One turning vector, and how many steps it has turned:
The counts run from 0 to 374.
[ 20.9  36.2 -11.1  -7.0 -20.4  -9.1  -6.6  13.0   3.9  31.9  18.7  11.5
   9.6  11.2   3.6  -3.4  28.3  -1.5   0.7 -22.9  54.8  17.1  18.1 -39.2
  -9.7  -4.5  53.6  14.7  -6.6   8.1  22.3  -7.3  45.5]
50
[  9.5 -14.4  17.0 -13.1 -19.4 -60.3   4.7  49.8  25.7  -9.4   7.5   7.4
 -11.5  18.8  17.2 -21.5  36.4 -25.4 -23.5  19.6  29.5  13.2  12.9  21.1
  17.1  -4.9 -29.0   8.5 -12.1 -22.8  16.8 -17.7  -3.2]
372
[  1.6 -24.4  20.5  24.4 -18.9 -21.2  24.2  20.9 -30.0 -11.4  19.0 -20.1
  26.5 -39.7 -19.6   9.9  13.5  33.9  28.5 -15.7  10.6  20.2  30.3   7.6
  -9.4 -23.4  38.3  -3.1  12.3 -14.7  40.6  10.5 -14.8]
145
[ -7.9  10.2  33.3  -2.7  16.7 -22.2   9.0   5.7  27.9  -6.5   2.8   5.5
  54.6 -10.7 -34.1 -22.5 -23.2   0.4 -23.7 -32.9 -39.8   3.7   1.7 -11.3
 -30.3 -19.3   2.9  -7.9  13.5 -49.0 -12.5   4.2  12.4]
72
[  4.3  16.8  14.0 -34.3 -14.1  -3.3 -26.4   4.9  15.9 -26.5   6.2  -6.1
 -20.8  11.8  38.2  10.1  30.1 -43.3 -39.2 -19.1  -0.2  -0.3   0.3  20.9
   9.7   0.6 -15.3  30.7 -15.5 -21.0  57.3  -2.3   1.4]
122
[ -2.7 -18.6  -2.3   7.8 -27.9  14.3  16.4   6.6   1.2  10.7 -10.0 -27.9
 -16.7  -8.4   7.1 -14.5  16.7 -13.4  11.7  -3.3  29.0  41.6 -11.4 -24.3
 -22.6  41.1  38.0  42.1  -8.7  15.3  26.6 -19.8  38.6]
214
[ 11.9   4.1   1.5  18.7  -4.0  -0.9   6.0  37.2 -26.2  34.2   5.1  -7.8
  21.9  -8.9 -40.0  64.7 -17.5  -3.5 -21.9   5.4 -12.6  16.5  27.7  23.6
 -36.4   2.6  19.7 -10.5 -26.0 -12.1   7.6  -5.5  11.8]
172
[  0.1  10.0  43.3  10.5  -5.7 -33.6 -15.2  33.4  30.3   0.2  20.6  23.3
  43.1  -7.6 -28.7  -2.2  -2.0 -10.9 -33.7 -22.3 -37.2 -14.3  21.1   8.0
  -4.3 -26.3 -34.2 -23.3  23.2 -35.5   1.9   9.3  -1.4]
74
[  1.6  -8.8  31.2  -3.4 -25.1  38.5  24.1  13.4  45.1 -19.2  27.9 -25.7
   9.6 -19.3   1.6 -15.9 -14.2  40.4  18.6  14.8  29.6  11.9  -1.7 -31.4
   9.3   1.3  47.3   1.0 -20.5 -11.6   8.8 -25.2   1.0]
318
[-16.2 -30.0   6.5  14.4   5.6 -19.1  13.5  29.3  12.2  -2.7   5.1  -9.3
  25.3 -20.7 -39.0 -30.0 -46.3  16.8  43.0 -36.3  -0.6  22.2 -12.2  -1.2
 -37.5  -1.2  22.6   0.9  -0.9 -26.2 -31.8   2.8   3.7]
262
[-13.1  23.8 -39.0   0.7 -23.4   0.7 -31.8  32.9   5.0  -1.9  16.1 -44.0
 -19.8  25.8  -3.6 -38.4  -7.0   7.3  -0.5 -40.1  22.3 -10.9 -20.0   4.9
 -32.4  -0.6  -7.0  46.1  15.3  -6.4  15.8   6.5  -1.2]
281
[  7.7  46.5  25.0   2.4 -13.6   2.6  -8.0   5.8  14.4  -0.7   9.8 -16.4
  31.9  36.0 -20.9  24.6  20.4  -0.8 -27.7  -2.1 -11.4  72.2   8.3  -5.2
 -12.8  12.2  29.9   0.3   8.9  -3.8  29.7  10.9  -0.5]
55
[-21.6 -20.2  -1.7  -8.1 -22.7 -29.8   9.7  38.0  20.0 -33.1  47.6 -14.3
   5.2  -8.4   0.8 -10.1  -3.2  27.8  -0.3 -34.8 -19.2   4.0  -9.0  17.3
 -27.1 -28.1  21.5  13.8   0.4  28.3  17.4  33.2 -39.5]
250
[ 16.6 -24.2  -4.9   6.8 -35.0  -3.3  14.0  37.2  -9.6  25.5  23.0 -13.2
 -32.4 -22.8  20.2  -5.5  27.7  -9.5  11.5  20.1  48.2  10.1   5.1  -6.4
  -6.8  31.2  21.4  21.4 -24.1  26.2  37.7 -18.3  28.4]
212
[  8.5  -7.0  -3.4 -24.0 -12.0 -23.1   0.6  45.8  -6.3  -2.3   7.0  17.2
   6.5  -9.3  32.4  13.8  33.0 -15.4 -15.7 -23.4  54.8  52.2  -1.9  -1.2
  14.1   5.7 -29.0  17.5   7.5 -23.6  33.6   0.4 -27.5]
151
[  8.7 -15.1  24.8 -12.7 -40.2   0.3  12.3  32.1   5.4  -7.4   5.2 -26.8
   0.0 -11.3   2.9 -22.9 -35.1  10.5 -12.7  22.1  36.3   9.0  19.7  28.4
  -0.9  23.0  43.6  13.1 -32.3 -25.3 -29.1 -44.3  18.0]
97
[ -4.0   6.0  20.6  -6.7 -20.8   6.8 -39.7  45.7  27.4  16.8  31.1  50.2
  35.9 -14.2 -17.3 -19.7 -15.1  10.6  -2.3 -20.2  25.7  -1.8   1.2   1.3
  29.7  -4.5  17.6  -4.2  17.4   2.8  30.6  -2.8 -20.3]
325
[  5.4 -13.7  16.6 -36.2 -26.2 -21.0  -7.0  46.7  25.6 -10.7 -11.2  14.3
  -9.5  16.2  22.3 -21.6  -3.2 -30.8 -36.5  16.9  38.6  27.1   0.6  28.4
  20.6  17.6  -7.8  25.1  -8.9 -19.8  -7.0 -36.7  -2.6]
94
[  4.8 -11.7  22.4   1.1 -23.6 -51.4  -3.4  48.3  26.2 -13.2   1.6  -3.1
  -8.7  10.3  13.9 -24.6  38.6 -31.5 -21.7   4.6   7.6   6.1  19.1  21.0
   7.1  -9.0 -49.6  -0.6   7.7 -30.2  18.0  -9.3   1.2]
371
[ -0.9 -28.0  -2.7   8.0 -33.2 -10.8 -12.4  48.6   1.1  30.2   5.3  29.7
 -15.0 -17.2   7.4  -5.7  28.3 -31.8  -2.8  11.3  25.6   3.7   1.6   8.1
  12.7  22.6  -2.6  20.0   6.5  36.9  60.7  -9.5   2.0]
210
[  2.6  10.1  27.8  10.4  -6.1 -10.6 -32.9  13.6  -6.3   0.6  -5.0   0.4
  28.2 -10.4 -30.7 -37.7 -50.9 -13.3 -21.4  -7.3   1.0  16.3  -1.9  39.5
   5.9  44.8 -18.4   5.6  16.9 -64.5   7.3  -5.5   9.8]
102
[  1.7  -1.9 -18.6  -7.4  -7.3 -32.6   6.0  58.5  -0.9  21.8  19.0 -12.4
 -16.0   4.4  13.1  43.3  32.3 -22.8 -52.3   9.0   2.8  -5.0  10.0   8.3
 -25.6 -12.4 -36.2   1.8 -32.1  -5.9  35.8  -7.4   0.5]
181
[ -9.1 -47.5  33.4  -1.8 -13.0  27.6   2.9  32.7  43.0  11.0 -13.9  16.4
  -2.8 -34.7   5.6  13.7  -8.0 -43.3  -2.4  13.4  -6.3   0.8  -3.9 -10.9
 -12.7  10.5 -33.3   6.9 -21.3 -29.9   3.4 -34.4  22.2]
198
[-12.7 -31.8  14.5  42.2 -19.6  -0.6 -10.6  25.3  -2.9  17.3 -14.1  -8.4
  14.7 -35.8 -32.6 -41.5   6.3 -21.9  17.8 -18.5  -9.5   7.8 -10.8  -0.9
 -18.9  21.4 -26.3  21.4  42.5  -5.7  50.5   4.1  14.3]
206
[  5.5   3.8  -0.6  19.1  -1.2  -0.7  -7.8   7.7  34.7  19.1   8.5 -15.9
 -20.7   0.0   0.1   2.4  20.8 -30.9  33.9 -11.3   4.5 -49.8  12.1 -39.3
 -27.1 -27.1   9.2   3.2 -37.0 -28.0  29.0 -18.5  38.9]
300
[  4.8   2.4   4.1  25.4  -7.0 -11.5  -1.5  36.3  14.3  12.1 -12.9 -36.7
  -4.5  35.3 -29.1  13.6   8.7 -23.5  38.1   2.0  18.9  68.5   7.2   8.9
 -34.5  28.5 -13.4   6.2 -11.4 -28.5 -10.7  -5.5  16.1]
274
[ -8.2 -28.8  24.0 -29.8  -8.0  -1.3   0.1  48.8  59.4 -15.3  18.8  18.0
  -9.2 -10.3  23.7  20.2   0.6 -26.4  12.7 -20.0  14.7  29.3  -7.7   6.2
  -7.9   1.8 -29.1  -5.1 -32.7 -20.8 -31.4  -4.9 -14.7]
256
[ 14.1 -10.7  13.9  -3.3  -4.6 -53.4  30.9  26.7  20.8  10.8  -3.1  -0.5
   8.9  -6.7   7.7 -22.1  29.4 -17.2  -1.5 -12.5  18.9  -1.8  22.9 -31.4
 -32.2 -28.9   7.6  -5.6 -13.0 -28.0 -16.5 -27.0  49.6]
80
[  3.1  -2.4  12.8  -8.2   3.1 -61.3  -3.6  53.4  17.4  14.6  30.3  46.3
  27.5  -4.7 -18.0 -13.7   6.8 -11.6 -31.6  -4.8  -9.6 -23.6  19.6   7.8
   2.0 -33.4  -5.5 -17.7  -8.4 -13.4  10.6  -0.6  -1.8]
76
[ -6.5   5.3   2.6  40.7  15.0 -21.6  -1.1   7.4  12.5   1.7  14.4 -37.7
  11.7  -3.2 -48.5 -24.4 -23.9  -3.0  27.9  -8.2 -31.6 -32.3   3.5 -11.3
 -36.9 -14.3   7.6  -0.4 -15.9 -46.1  29.4   6.0  17.5]
13
[ -9.5  -9.1  12.8  20.1 -10.7 -27.2   8.4  17.0  18.3 -11.6  23.1 -27.7
  14.9  14.4 -29.9 -17.4   9.4  12.9  12.9  18.0 -19.7  -4.0   0.0 -13.0
   0.8 -25.9  45.5   3.0  -7.9   6.6  79.9   6.4 -23.8]
307
[ -7.3  -8.6  24.3   7.9  -6.3  -9.8   8.4  23.0  38.9 -31.8  12.0 -23.5
  17.2  14.6 -21.1 -14.0  -7.0   8.2   8.1  30.0  -7.5  39.9 -21.8  -0.8
  26.2   4.4   9.2   3.4  -6.7 -29.3  55.3  -1.5 -39.3]
27
[ 11.1 -12.0  21.6   3.1 -18.5 -52.8  26.2  34.3  17.0   8.6  14.9   2.6
   1.1 -17.5   7.5 -20.8  28.5  -0.5  -7.3 -14.0  22.1 -28.7  35.8 -16.4
 -28.9 -40.6   4.1 -10.3 -15.9 -21.7  -9.8 -22.1  39.6]
79
[-25.1 -29.1  -3.1  -8.4   3.0 -18.5  13.1  49.4   6.2 -10.8  28.1  -1.7
  16.2 -17.0 -15.6  -5.6 -31.3   3.9 -50.8  22.0 -21.4 -16.7 -24.3  20.4
  -6.7  -0.3 -13.8   8.2 -12.2  -6.4  38.0  -6.6 -37.1]
191
[-20.9 -19.9   7.9  -8.1  10.5   6.6  34.4  13.8  12.5 -19.6 -16.9 -49.0
   4.7   1.7 -14.7   4.9 -16.1 -10.7 -38.3   3.1 -38.2  34.4 -26.3 -11.8
 -49.6  -1.3  -3.7  23.3 -14.8 -32.1  14.5 -18.6   4.4]
187
[ -8.0  14.5 -22.2  22.8  17.9 -32.3   8.0  29.8 -22.4  24.4   6.3 -31.1
   6.9 -11.3 -17.6   6.0  11.1  -9.7 -34.3 -33.0 -17.4   4.4  -4.9 -10.6
 -54.0  -2.9 -47.2  11.0  17.0 -32.4  28.1  14.7  18.9]
177
[-22.1 -22.9  23.3   5.3  -7.4  13.7  17.4  30.2  16.8 -22.4   1.5 -40.1
  15.1 -10.5 -14.1  17.5 -19.3  -3.7 -45.5  17.0 -50.2  12.9 -18.2  14.4
 -21.9   5.2 -31.9  10.8  -4.4 -24.4  26.8  -4.2 -28.0]
189
